In the rows, 128 means zero.
The rows of R fall into a few groups, and each row is roughly a mix of its group's hidden directions.
R (140 x 18):
[[120 141  87 115  84  99 124 125 128 125 142 112 104 125 188 152 142 142]
 [ 90 122 172 131 145 106  95 158 109 103 112 130 130  96 124 102 164 124]
 [147  72 120 121 151 105 102 163  92 144 109 108 140 150 100 124 128 116]
 [154 130  90 133 111 140 145 110 140 150 113 122 151 149 155 176  89 157]
 [142 126 153 152 171 131 118 129 165 136  66 123 132 128 156 132  96 132]
 [142 159  83 127  78 133 128 133  97 137 168 109 131 126 150 162 131 138]
 [ 76 131 162 135 160 129 136 102 159 112 131 142 117 164 101 103 104 136]
 [144 120 120 101 116 152 159 107 142 143 175 138  86 140 109 106 131  87]
 [121 132  85 134  87  82 109 138 113  93 155 119 128 157 151 147 128 140]
 [189 107  95 123 103 113 122 154 106 131 104 130 161 103 141 148 143 132]
 [139 129 144 154 165 139 125 118 170 137  77 120 124 134 165 148  89 126]
 [155  64 135 109 156 132 131 143 112 151  99 134 150 132  86 120 129 116]
 [110 132 138 111 104 142 137 125 123 151 100 141 178 117 142 145 112 191]
 [130 149 119 163 132  96  91 147 136 103 133 105 114 178 150 124  89 124]
 [142 132 170 126 170 171 145 121 144 161 102 137 128 103 101  98 124 118]
 [146 153 128 103 102 102 110 157 123 154 112 118 119 112 155  73 142 161]
 [128 131 130 150 148 132 123 116 165 134  87 116 122 141 182 164  88 135]
 [102 102 181 130 176 137 132 120 150 117 101 151 131 124  95 100 128 116]
 [ 71 143 148 156 152 121 112 115 146 104 142 115 105 172 134 135  96 124]
 [120 110 131 106 108  72 109 144 147 111 103 141 129 152 151  86 121 161]
 [139 106 143 129 175 166 157 107 131 152 105 139 149 113  75 132 131 122]
 [122  93 169 145 158 116  99 152 140  94 115 134 110 137 134 119 120  76]
 [179 152  95 119  80 151 158 113 139 141 150 147 147 133 132 135 105 143]
 [ 98 107 164 147 155  93  99 143 142  77 114 142 125 146 118 104 126 112]
 [146 181 103 126 126 147 152 108 124 170 118 115 143 104 121 123 136 177]
 [116 132  97 110  84 100 124 126 132 129 122 118 119 123 194 155 134 159]
 [143 127 159 143 169 168 141 121 135 133 140 138 123 131  74 106 117  87]
 [134 161  77 117  98 117 140 117 108 153 132 108 142 116 141 144 146 181]
 [177 151 111 153 138 129 119 134 148 149 101 110 136 161 147 129  74 142]
 [188 144 108 121 106 170 157 118 135 165 124 137 151 113 132 143 107 136]
 [139 111 137 115 159 179 166 102 128 171 120 134 138 115  85 136 127 122]
 [135  95 160 134 150 144 112 145 136 123 141 126  94 147 129 122 107  59]
 [113 144 116 133  87  85  96 150 127  93 147 120 111 146 178 127 124 131]
 [108 130 120 141  99  85  94 148 130  84 143 121 110 150 176 140 122 118]
 [102 181 121 146 104  98 112 126 140  88 150 123 102 121 166 119 144 135]
 [131 150 106 109  89  93 107 154 108 140 122 109 124 107 169 111 154 163]
 [108 103 136  92 134 160 171  95 127 157 127 148 137 101  95 133 155 140]
 [160 152 130 152 156 133 115 132 160 153  96 103 109 150 160 120  82 126]
 [ 74 139 166 138 155 126 130 106 160 104 135 142 113 159 109 100 107 133]
 [142 122 170 126 173 168 145 120 146 157 102 140 129 111  95  99 121 114]
 [111 121 119 142 102  80  94 148 130  76 143 128 116 158 162 134 120 116]
 [111 191 140 157 127 146 144  95 168 100 141 142 114 113 147 130 122 131]
 [123 108 160 101 120 182 160 109 146 164 118 155 146 122 130 140  99 137]
 [103 123 176 149 182 121  98 150 123 122  88 119 134 116 113 105 133 126]
 [ 80 145 155 120 154 145 149  92 161 141 142 131  94 150 113  99 114 135]
 [117 115  93 137  96  81 106 139 116  84 154 122 125 163 148 153 125 124]
 [141  87 169 122 154 142 117 148 137 131 128 135 103 142 114 101 113  70]
 [ 98  89 154 103 141 145 151 115 114 126 131 156 145 104  77 122 162 123]
 [132  96 163 146 156 132 108 144 140 101 134 135 107 151 119 120 108  65]
 [149  74 113  94 123 126 138 140  93 155 114 134 163 123  89 129 146 143]
 [138 169  85 138  89 132 127 124 119 139 153 104 125 140 168 166 109 145]
 [ 72 132 104 118  93 113 140 101 124 103 159 131 122 132 150 167 145 149]
 [122 174 101 118  95 135 154 104 123 141 138 136 156 113 122 129 138 188]
 [160 160 105 149 114 140 139 114 146 134 112 131 164 147 143 153  81 166]
 [137 114 135 158 171 158 144 105 143 116 137 135 131 155  84 148 100  90]
 [150 124 113 138 147 113 130 124 134 101 158 125  84 126 104 106 160  70]
 [130 100 158 111 139 158 152 121 123 128 143 162 145 122  64 103 136 108]
 [136 128 145 159 170 149 127 117 161 140  84 120 134 143 147 156  81 127]
 [179 161 107 126 102 173 160 111 136 156 139 135 137 102 139 147 120 128]
 [164 153  98 149 130 149 146 106 148 148 114 121 150 151 137 160  81 153]
 [152  63  93  97 121 112 125 144 100 159 120 110 128 144 130 151 133 119]
 [ 86 139 159 149 170 136 126 107 161 124 122 123 109 169 122 118  88 129]
 [105 115 137 121 115 132 126 128 129 142  90 134 172 136 155 160  96 183]
 [ 89  96 124  98 114 134 146 117  95 125 156 137 129 100 105 150 178 121]
 [111 142 122 139  92  94 101 142 139  86 156 127 107 160 171 128 109 119]
 [ 73 152 145 144 154 140 130  99 153 130 143 113  96 166 136 133  95 131]
 [143 136  97 107  63 118 146 117 139 111 168 155 136 153 138 124 113 144]
 [ 70 101 162 138 167  99  96 141 127 108 101 115 117 136 136 125 135 127]
 [109 180 101 149 103 111 128 108 146 100 146 118 109 125 175 152 132 144]
 [109 137 114 135  92  88  97 147 127  96 144 115 106 145 184 142 125 125]
 [148 123 139 119 160 172 163 105 131 166 116 138 146 116  75 116 126 132]
 [ 85 121 174 126 140 106 100 153 116  98 124 135 118 103 122  93 164 116]
 [170 128  92 136 138 155 149 110 133 169 109 110 143 138 135 172  98 139]
 [183 125  83 119  87 113 120 156  94 135 135 119 145 111 141 142 146 129]
 [183 152 110 124  98 167 159 113 145 154 131 144 150 124 135 138  97 140]
 [ 85 134 168 126 166 144 142 101 158 133 131 137 106 151  99  93 111 128]
 [127 131 119 100  95 121 134 139  92 125 175 137 125 111  91  94 172 123]
 [126 134 157 155 162 142 125 117 172 127  80 130 132 134 160 143  86 134]
 [112 131 150 163 192 120 100 143 116 130  85 100 137 120 110 128 132 132]
 [122  95 133  97 142 164 167 102 123 164 113 142 142  94 103 146 153 134]
 [135 121 100 103  97  85 103 157 108 145 119 101 111 125 174 120 147 147]
 [ 85 176 146 162 123 114 116 115 153  76 138 139 127 134 149 129 118 142]
 [149 114 168 132 167 129 116 148 136 128 110 139 128 133  86  70 122 105]
 [126 158  85 114 101 126 153 103 118 153 128 121 150 118 131 144 140 190]
 [110 163 153 155 141 138 137 101 174  86 144 147  98 125 138 119 122  99]
 [133 128 169 128 153 162 138 130 121 133 137 150 144 119  64  89 129 111]
 [156 127  78 129 112 137 150 103 140 150 130 119 137 161 143 172  91 146]
 [132  91 175 137 167 130 108 149 143 116 108 134 109 133 124 107 118  77]
 [106 109 166 105 129 120 120 143 123 112 151 146 101 119 104  74 158  96]
 [128 142 120 102  90  92 104 157 121 142 119 113 111 118 179  99 143 156]
 [134 118 154 115 138 161 150 123 115 133 147 155 147 116  60  98 141 114]
 [123 111  99 102  93 114 131 137  85 122 181 128 125 133  95 123 163 119]
 [ 83 152 140 147 151 129 123 107 152 125 146 113 100 180 128 122  88 133]
 [108  95 111  99 111 144 150 117  91 140 146 131 140  96 111 167 171 126]
 [121 154 161 136 136 151 128 127 142 150  82 136 166 113 144 127  99 178]
 [143 125 106 148 148 105 127 119 142  92 154 121  81 136 120 123 151  71]
 [145 159 117 156 118  92 100 145 145 100 132 123 127 175 141 101  88 138]
 [195 104 107 120 111 112 124 156 113 128  99 142 168 108 120 121 140 133]
 [125 147 111 163 146 107 121 116 141  80 162 119  88 144 122 131 139  83]
 [150 152  86 127  89 146 135 128 102 152 149 107 134 113 159 175 130 137]
 [ 68 142 159 136 157 133 135  96 166 118 131 131 101 155 129 116 107 135]
 [143  55 119 102 136 117 125 147  97 143 121 129 145 145  90 130 135 114]
 [ 68 148 151 140 153 138 135  95 158 122 140 125 104 163 128 128  98 137]
 [142 131 109 137 137 119 125 129 120 111 176 114  81 138 106 114 151  70]
 [150 107 107 100 123 150 160 107 135 155 168 128  88 144 108 121 131  88]
 [107  94 173 118 164 122 132 124 146 111 105 157 130 122  90  88 143 119]
 [ 88  98 153 102 123 111 116 142 112 111 148 133  96 107 129 107 175  97]
 [151 113 142 125 176 166 152 114 129 167 101 129 139 110  82 121 131 121]
 [135 158 100 128  72 112 138 116 143  98 161 151 141 156 140 126 106 155]
 [140 131 159 144 165 128 125 129 153 102 132 141  97 120 103  84 140  77]
 [131 123 107 114 116 134 155  96 157 130 173 135  91 177 119 120 102 107]
 [159 129  75 124 107 142 157 100 139 151 143 120 128 157 140 168  99 137]
 [121 148 158 155 142 114  96 157 115 110  85 130 172 103 129 118 131 161]
 [125 136 160 162 169 140 119 120 170 123  85 127 128 139 152 139  85 125]
 [104 127 173 114 120 117 113 150 121 100 143 151 117 104 114  76 162 109]
 [119 177 114 140 107  96 123 118 153  94 132 127 101 105 175 120 154 139]
 [104 128 128 139  97  85  97 145 137  75 145 134 116 155 166 130 117 122]
 [137 142 126 163 162 168 152  97 138 120 145 134 139 143  82 154 105 105]
 [121 119  95 105  90 106 126 140  82 120 178 123 127 131 103 122 164 127]
 [146 123 171 140 155 144 107 152 143 127 130 126  96 136 128  93 108  71]
 [124 116 160 144 134 124 111 138 156  91 147 144 105 168 131 108  92  83]
 [106  94 178 131 182 139 129 124 144 124  98 144 131 125  94 108 127 111]
 [ 70 134 154 139 166 133 129 103 154 126 137 119  96 167 120 119 102 125]
 [ 97  95 150  97 148 159 159 106 118 150 130 141 126  99  91 130 162 120]
 [166 144 101 105  68 151 160 115 137 137 160 152 134 120 143 134 122 131]
 [184 109  91 117  99 119 122 157  92 139 122 121 152 101 134 147 152 123]
 [150 169  80 134  83 125 129 126 119 138 157 110 131 150 153 148 106 152]
 [123 116 168 146 188 138 108 146 122 146  78 113 138 110 112 118 128 123]
 [176 173 121 142 118 175 153 113 143 153 121 134 147 102 138 143 109 136]
 [102 151 178 138 131 116 104 151 126  92 127 147 131 100 116  80 152 125]
 [170 146  96 144 126 146 146 109 145 151 116 124 153 157 129 153  79 153]
 [ 85 105 137 137 147  78  97 141 125  96 120 124 129 172 114 109 119 142]
 [120 128 116  98  89 115 130 141  90 122 175 136 127 116  98  99 170 128]
 [ 85 115 161 122 142 102 103 149 110 100 136 128 107 109 116  97 171 107]
 [135 158 169 134 160 178 149 112 149 156 110 139 131  99 107 103 121 129]
 [119 106 169 127 165 118 129 126 154 111 105 156 134 141  87  77 121 126]
 [143 127 136 150 177 174 154 103 130 142 122 131 143 120  77 146 122 109]
 [177 144  96 139 119 151 147 114 138 156 112 126 160 142 133 156  88 155]
 [150 114 136 126 173 172 158 108 130 168 111 129 138 117  80 128 126 119]
 [133 162 110 107 111 157 163 103 120 170 131 129 148 102 114 127 141 175]]
Here is one row of each group, with its name. Which group are the others in?
[165 143  89 107  73 145 161 109 134 136 168 145 127 129 136 138 124 127]  C
[136 119 138 157 171 172 145 108 129 124 139 130 132 131  85 159 116  86]  B
[111 156 139 126 109 145 129 129 118 152 104 130 176 118 142 141 107 193]  J
[166 106  82 116  90 112 127 146  93 129 127 127 158 108 137 162 152 136]  S

[120 117  97 103  89 107 129 136  92 116 183 127 113 130 110 121 166 115]  J
[114 125 102 130  90  82  99 146 122  96 147 116 111 154 174 143 125 127]  B
[ 68 133 113 109 120 136 159  81 140 138 152 125 106 141 137 156 132 152]  S
[136  80 151 134 163 123 104 151 135 125 114 116  97 145 138 127 116  70]  B
[133 100 102 102 121 139 158  99 144 147 166 126  85 164 123 135 117  96]  C
[160 147 101 150 133 148 140 112 141 152 101 117 157 140 145 169  87 157]  C
[126 138 104 108  89  98 123 131 137 133 108 121 120 108 194 138 143 163]  J
[103  80 154 109 151 148 147 118 112 129 120 151 150 104  80 135 157 120]  S
[115  94 169 115 170 125 138 119 153 125  98 152 124 126  93  85 137 122]  S
